Rotation paths and how fast each direction turns (deg/step):
Each turn is a multiple of 5 degrees from 10 to 175, or 0.
Each row of a path follows its step; steps can be skipped.
Rotation 1:
step 0: [ -1  -7   6  -5  38   5   6  14  -9 -18 -17  34   9  23 -17 -17  13  17
  15  25  31  14 -13   5  -1   8  20 -17   1 -41   3  20   9  32  14 -15
 -12  23  26 -10  17   1  -8  15  24   3  12 -34   8 -30   2  22]
step 1: [  6  13   3  53  10  10 -20 -26  11   6  -7  25  -3  49  -3  -5  16  24
  35  12   0  -7 -15  16 -13 -24  -7  -2  -7   5   4   9  15  -9  21  11
   2  40   1  25  23  -8 -16 -10  13   1 -14   0  -8  13   2 -34]
step 3: [-23 -10  45 -14  28  -2  -1  14   2 -14   0  31 -23   5   5 -34   3 -21
  17   1  16   9 -14  27 -40  -3  -4  -9  18 -15 -33  18  -3  27  21  -9
   0  -1   4 -32  11  -1   7  11 -13  -9   9 -23   0  13  19 -25]
step 4: [-14  10  22  25  12   5  13   3 -19  30  -5  13 -11  26 -16  13  13  46
  19  -6  -1   7 -13  -6 -40  19 -17   1 -18  -9  -6  33  14   6  -5  24
 -36  21  31  10  25   1  16 -12 -13 -23  -2 -15  -4 -19  -2   0]
step 5: [-11  42  12   5  22   5  16   3   2  40   5   0  10   8  36  -9  30   0
  19   0 -19 -17  20  15 -21 -22  40 -10   6   6 -17 -11   4 -11   8  13
  28  16  -8  30  35 -21  23  -2   0  -6 -10   7  -2 -20   9 -14]
step 9: [ -7  22  12 -13  25 -13  -6  -5  -1   5  -8  27  18 -22  -5 -16  33  -7
  30 -15  15  15 -38  13  -4 -40  27 -10  18   4 -11  -8 -12  16  25 -20
   4  -3 -22   9  10  10  31  16  20  -2  27 -31  24 -18   5  -7]
step 14: [-12  10   0  42 -15 -12  27   5 -21  15   2  -7 -24   2  15   5  14  26
   4   7  -3  16  12  11 -15 -25 -21 -14   3   1 -24  28  36 -14 -11  10
  12  -1  16  44  40   3  12  16 -32  13 -11 -12 -11 -20  -8   4]
step 18: [ 15  22  25  -6   2   8  11 -30 -23 -19  -8   2  -4  -3  43 -11  21  -1
  11 -12  12  15 -20  12 -20 -30  -8  14 -11 -30 -38  -2  15   3   3   0
  13 -10 -22  32  29   6 -20  18   5  34   7  -7  16  -2  26 -10]
step 19: [-19   1  17 -11  11  -7 -22 -18 -18  -3 -11  35   6  24 -18 -12  15  -7
  28 -11   1  27 -18 -19 -22   1  -5   3  35 -15 -49   9   0  -8   0  14
 -14  10 -19 -27  -8  18  27  25   7 -25  23 -28  10  -6   2  -8]
Speeds:
[ 1 -6  8 -5  1 -4 -7 -1 -8 -1 12  2 -7 -5  7 10  4 -2  3  6 -8  4  8 -4
  9  3 -4  3 -1 -1 -5  0  8 -5  7 -8  2  3  3  0  3  2 -1  6 -3 -1  5 -3
  4 12 -3 -1]
90
[ -4   5   8  -1   6  14  -2  -2   1   4  -3 -10  -2   6  -7  -6  11   1
  -3  -3  -7   2  -3   1  -1  11   1  -2  -3  -3  -9  -5   6   4  -8   7
   7   1   2  -2  -1   1  -8   3  -2  -3   3  -1  -1   8   8  -3]
25
[ -2   3   2   1  -2   0  11   1 -11  -1   1  -6  -2   4   1   6  -2  -1
  -5  -3   7   6   5  -3  -1  -1  -9   0  -7  -7   7   6   4   1 -10  -6
  -2   6   6   4  -5   2  -4   0   4   8  14   6  -3  -7   7   3]
175
[ 2 -2 10 -4  5  0  6  0 -4  6  6  4  9  6 -1 -2  1 -1 -5  5  5 -2  2 15
  4  0  1  4 -7  3 -8 -5 -7  1  0  0  2 -6 -4  0 -7 10  5  5  0 14 -4  2
  5  1 -4  6]
115
[ -6  -2  -3  -2 -15   5   1  -1  -5   3  -4   7   1   1  -4  -1  11  -9
   5   4  11  -3   5  -2  -1  -2   3  -6  -2   2  -8  10  -1  -4   1  -4
  13   1   5  -4  -2   0  -4  -7  -3  -3  -3   8   6   2  -2  -1]
160
[ 5  1  1  2 -5  0  5  7 -8  4 -4  8  1 -7  3  6  0  4 -8  2 -7 -2 -6  0
 -4  7  8 -1 -2  5 -1  9 -6  8 -2 -8 -6 -9  0 -7  1 -3 -1 -3  4  5 -1 -3
 -6 11  8 -9]
80
[ -6  -7  -2   5   2  -6  -1   6   3   7  -9   5  -9   6  -2   0  -6   2
   5   3  -1   0 -10   4   5   7 -11  -6  -7  -3  -4  -7  -1  -5  -4 -12
  -3  -3   7   5   6  -4   0   2   1  -1  -8   6   2   1   2   7]
110
Rotation 2:
step 4: [ 29  -8  13   7  19  11  10  33   6 -15  10  31  20  -1  16  -7 -32  17
  13   3   9  40   4  29  12  12   0  10 -16 -11  13 -24   3  11  14 -16
  -1  12  11 -36  -1 -11 -28  20   0  17 -13  19 -15  -6  46  -8]
step 5: [ -6 -13   6 -23  -1 -12 -14  33  23 -21 -36  -2  18 -28 -28 -13   5  29
   1 -14 -19  -7  -2   0  -1   1  10  -8  36  21   9  19 -21  -9  -4 -31
 -18   2  17 -18   9   2  32 -29 -37   8 -26   3  -3  21  -9   9]
step 7: [ 17 -16 -12 -16  -6  13  14 -24  11   4  22  -2  25 -15  -1 -13 -32  -3
   2   8   9  10 -12  -6 -25  23   8 -17  28   8 -22   1 -16 -16  14 -21
   0  12  -4  20 -13 -32  19  16  21   6 -12 -35 -14 -33  -7 -53]
step 8: [ -8   4  34  15  22  40  26  14  -3  -1  35 -31  14   2   6 -11   8  26
 -32 -36  20 -16 -26  35   2  -1   3 -16  -9  -8  18  -7 -13  17   3  -3
 -15  25   3  12  -7 -13   1   7 -22  26 -11  -6  24  -2   0  28]
step 10: [-19 -12 -26   0  21 -30  -5 -31 -11 -14  39  28  -4 -34  11  28   4  20
   9  14   6 -12 -14  21 -18   6   9  23  17  20  -6 -26   4 -15 -16   6
  11  15   3  -8  31   2  10 -11 -16  25  16  19  30 -17  13 -10]
step 11: [-21  37  25 -18  16 -10 -14 -32  26   6  31 -24  11  -5   7 -21  20 -11
   9  16 -22  17 -10  25  -6   9  11   7 -29   1 -19   1  -7 -11  22 -26
  19   1   4 -26   2 -25  19  -1  18  -5 -37  -8 -15  34  -6  -8]
step 13: [ 28  18  -2 -18  -4   2  23   2   3 -14  -9  21 -17  23  -1   5   1  -3
 -17  12  13 -20  -9  -4  -9   5  20 -23  -8   8 -12  -6   7  21  -3 -26
  16  36  21 -46   9  27  10   3  -8 -18   6 -26  -4 -24  58  -2]
step 15: [-12   8  -5  -8  26 -24  -5   5   3  -2   2  -5  62  -2 -12   9  -1 -27
  17   8 -41  -6  21   7  26  20  -9  -7   5  -1  -4  -2 -18  -9  -7  -2
 -20  16  22 -25   0  -3  -6  28 -31  23  -8 -13 -28 -15 -15  36]
step 17: [ 15   0  18  -9   5  10   7 -10  -5  25  -3 -39  -5  -6   6  -9 -18  36
  -5  -6  37  -7 -23 -14  12  37  18  15  30 -24   2 -13   7  -1  14  -2
  -3 -17  24 -33  25 -22   9  22 -15  -4  -5 -39  20 -17   4  -6]
Speeds:
[ 3 -5 -3  9 16  4  5  4  6 -2  3  0 -1 -2 10  2 -6  2 -2  1  5 -4  1  1
  8 -3 -5  7 -7  6  0 12  3  2 -5  7  2  2 -8 -4 -3 -1  0 -7  0  7  7  3
  3  4 -4 -6]
175
[ -4  -2  -2  -7   4   2   3   6   2  -4   8  -9   4 -10  -7  -6  -2  -4
   3   3   0   8  -4  -4  -1 -12   3  -6 -13 -10   6   3   2   3  -1   5
   7   0   4   2  -2  -3  -5   6   5  -1  -1  -6   2 -10  -3  -3]
85
[  7  -1  -3   6  10  -5  -5  -7   1   7  -6  -4   0  -3   4   2  -9  -4
   3   1   1   6   6  -3   6   0  -1   3  -2  -7  -6  -8  -3   2  12   6
 -10  -8   6   4  -4   9 -10   3  -1   1  -4  -4   1   0  -1  -1]
130
[  0  -2   3  -4  -1   0   0  -1  -3   1   6   3  -5  -3   1  -2  -3   3
 -18   4  -4  18   0   2  -2   6   4  -1   5  -4  -3   5   1  -1  11   6
  -4   8   3  -6   2  -3   3  -2  -2  -3   8   6   6   0   3  -9]
115
[  3  -1  -2   2   8   8   2  -1  -8   3  11   5  -6  10   0 -14  12   1
   3   1   4  -3  -2  -2   8   8   1   1   1  -1   3   8  -4  -2   7  -3
  -8  -5   1   4  -3  -3  -1   0   5  -6  -3  -3  -5  -9   1  -1]
80
[  5  -2   2   8  -2  -9   5   4  -7   5  -1  -1   8  -3  -1   1  -1   8
   6  -6   1   6  13 -10   2   7   4   6  -1   0   3   1   4 -16  -1  -1
   9   5  -2   5  -1  -3   5   5  -3   0   0   0  -1  -7   2  -4]
140
[  2  10  -4  -4   3   1  -9   4   3  -4  -8   6   2   5   0  -2   3   3
   3   2   9   9   3   2 -13  -1   3  -2   0   2   0   7   4   0   8  -2
   4  -3  -9   5  -7   0  -3   7   5   6   0  -1  -8   9   1  -9]
155
Rotation 3:
step 0: [-14 -44 -27 -24 -20 -14  13 -21   1  19 -15   0 -22  27  -4 -16  35  -8
  14 -35 -33 -17  14   6 -24 -22  34  21   7  16  -3 -11   6  -9 -11  18
   3 -22  10  -1 -20  26   2  20  19   6 -20   9   7  24  10  15]
step 2: [ 24   8  20  11  -3 -22 -16  -7 -20   8   8  -4   4   3  -7  -9 -16 -25
 -11   0 -21 -13 -51   5 -21  22  37  12 -10   3  -7 -12 -14 -16  -3 -14
  19  -2  10   5 -44  13  -7  16   7 -25 -21   4  -3  32  51  16]
step 3: [ 31  -9   9   7  -8 -23   3  10  15  14   8 -13  -4 -13   5 -12 -31  10
  25   7  -7   5  18  -4 -27 -38  17  31   7  25  23   4  -7   7  16  38
   3  -1  -8 -13 -32   2 -24  49 -13  19 -21   7  12 -34  -1  17]
step 5: [ -6 -19  19   9  24 -48  14 -20  -9  -8   7 -16  -7 -14   8  11  21   6
  -3 -20 -15  -7 -12  14 -28 -21   5  11   1 -25   0  49 -13   3 -18  -6
   4   6 -22 -23 -43  41  10  -5 -20  14   7 -12  32  -5  20  15]
step 7: [ -1 -24  -5  21 -10 -26   4 -37  -9   4   5 -33 -22  18   5 -15 -13 -14
  18  22   0 -24  -8   5 -24  10  13  21  -3  31  31 -24  -1 -15  18 -15
 -15  12   6 -43 -14  13  10  30 -38  -7  -7  21  34  -6  -6 -11]
step 13: [ -7 -30 -12  13  40  -7 -22  27  12 -10 -19  -5  17  -3   6  15 -14 -13
 -11  11 -27  29 -13 -25  -8 -12   8  25   7   1 -28   4 -21 -23  19  -6
   1  23  -2  -9 -37  31 -44  23  12 -11   0   2  37  -5   8   7]
step 16: [-11   1  -8 -14 -13 -42 -20 -17   3  13 -18  -3  54  -1  16 -22   8  14
 -10 -29  -9   9 -20   7 -40 -11   8  16  -1  -4   0  -6 -24 -24 -27   4
  23   2  -8   0  -4  28   3  21  48   8  -6 -11  -4  15  24 -13]
step 17: [  6 -30   0  38  12 -43   8  13  19   8 -22 -21 -20   7  21  -7 -31  -3
 -14   8 -30  -4 -31  13 -13   9  43  34  18  -5   5  -6   2   6 -14  12
   1 -10 -28   2 -14 -10 -23  -8 -14 -12 -13  -9  23  -6   4  36]
step 20: [  7  -9   1  37 -24 -29  -5 -21  13   7   0  34  33 -42   1   9  13  -5
  15   5 -28  -2  -7   1 -15   0  33  30  10 -34   4  18 -16 -20  -6 -12
 -14 -15 -26   1 -30  29 -14  20  -8   2   2   7 -24  18   6 -19]
Speeds:
[  4   4  -2  -9  -6  -6   2  -2  11  -2  -1  -1   3   2  11   7  -3  -9
   3   2   0  -2   7  -9   0   5  10  -1   0 -10   8   6  -5   4  -2  10
   3  -4   5   0   2   0   1  -2   4  -6  -2   6  -1   4   7   9]
20
[ 10  -4   6   1   5  -9  -7  -6  -9   7   1  -1   9   2   2   7   0   4
   2  10  -9   3   6  -5   4  -1  -7  -4  -1  -2  -3   0   2  -7   1  -8
   1  -7  -7   0   3  -1  -2   0   5  -7   0 -12  -4   0   4   8]
100
[  1  -2  -4 -11 -13  -1   3 -14   1   6  -1  -3   1  -1  -3  -1  -1   1
   6   1   0   1  10   3   0  -7  -8  -2  -3  -2  -5  -1   6  -2  -4  -3
   6   3  -3  -3  -1  -3  -2  -1   1   2  -7  11   5   6 -14  -3]
95
[ -5   6   0  -5  -1  -3  -3  -3  -2   4  -6 -10   4 -12   3   1   2   4
   7   1   1   9  -5  -9  -4   3  -1  -5  11   9  11   9   3  -1   3  -1
  -8   2  -4  -6  -3  -1  -4  -4  -5   6   6   3  -2  -5   1   0]
175
[ -4  -1   3  11  -7   1   3  -6  -5   0  -6  -6  -6   1   4   2  -6   0
  -3   0   3   0  -5   3  -4  15   5  -4  -5 -13   0  -3   4  -7  12  -1
   1 -10  -4   1   1  -4  -1  -6  -6   1  -4   1  -5   2  -6  -2]
140
[-10   1  -9   0  14   7  -9  -4   6   5   3  -4  -2   3  -1  -7   1  10
  -6  -1  -3   6   6  -8   2   5   4   7  -3  -2   3  -3  -1  -2  -8   0
   9  -3  -4  -4  -1  -3  -7  -5   2  -5  -3   4  -7  -2   0  -3]
20
[  4  -1   4   4  -4  -5   3  -2   6   8  -4  -1 -14   5   0  -3   2   0
  -5  -8   1   2   3  -3  -4  -9   0  -4  -7  -4   7   2   7   3  -7  -2
   3   0   0  -7  -2  -9   7  -1  -4   3   2  -7   5 -16   4   5]
155
